Some points, each followed by its number:
[-1.8  0.4 -1.6  0.6 -2.  -1.6  0.8  0.9] 0
[-0.1 -0.4  0.  -0.3 -0.1  0.   0.  -0.1] 1
[ 0.8 -0.8  1.1 -0.8  0.6  1.1 -1.1 -1.1] 2
[ 1.1 -1.6  1.3 -1.5  1.   1.7 -1.7 -1.7] 3
[ 0.6 -0.8  0.6 -1.1  0.6  0.8 -1.  -0.8] 4
[-0.1  0.5 -0.3  0.4  0.2 -0.2  0.4  0.5] 5
[ 0.8 -0.8  1.  -1.   0.7  1.4 -1.  -0.9] 6
[-1.8  0.2 -1.5  0.4 -1.9 -1.5  0.7  0.6] 7
[0.2 0.3 0.1 0.1 0.  0.2 0.2 0.2] 8
[0.3 0.1 0.3 0.1 0.4 0.2 0.4 0.2] 9
[ 0.2 -0.1  0.3 -0.2 -0.2  0.4 -0.1 -0.1] 10
[ 1.3 -1.7  1.4 -1.4  1.1  1.6 -1.4 -1.5] 11
[ 0.6 -0.4  0.7 -0.6  0.4  1.  -0.5 -0.5] 12
[ 0.4 -0.3  0.3 -0.5  0.4  0.7 -0.4 -0.4] 13
Which five points above are nearest to each new point? Their numbers follow each, nearest first.
[-0.8  0.3 -0.9  0.4 -0.8 -0.8  0.4  0.6] 5 7 0 8 1
[ 0.8 -0.7  0.8 -0.6  0.9  0.7 -0.4 -0.5] 12 13 4 2 6
[-0.8  1.9 -1.2  1.6  0.  -0.6  1.9  1.4] 5 0 7 8 9
[ 0.5 -0.4  0.6 -0.3  0.6  0.4 -0.1 -0.1] 13 12 10 9 1
[ 0.4 -0.3  0.4 -0.2  0.5  0.1  0.1  0.1] 9 10 1 8 13
[-0.2  0.6 -0.2  0.5 -0.2 -0.1  0.7  0.5] 5 8 9 1 10
[ 0.7 -0.6  0.7 -0.6  0.6  0.7 -0.4 -0.4] 12 13 4 2 6
[ 0.4 -0.4  0.2 -0.5  0.4  0.3 -0.4 -0.2] 13 10 1 12 9
[-0.8  1.5 -0.9  1.  -0.2 -0.1  0.4  0.5] 5 8 9 1 10
[ 0.7 -0.6  0.7 -0.5  0.7  0.7 -0.5 -0.5] 12 13 4 2 6
[-1.5  4.  -2.2  3.9 -0.2 -1.6  2.2  2.6] 0 7 5 8 9
[-0.8  0.1 -0.7  0.  -0.8 -0.8  0.5  0.3] 5 1 8 7 10
[-0.5  0.3 -0.6  0.6 -0.8 -0.8  0.7  0.7] 5 8 1 7 9
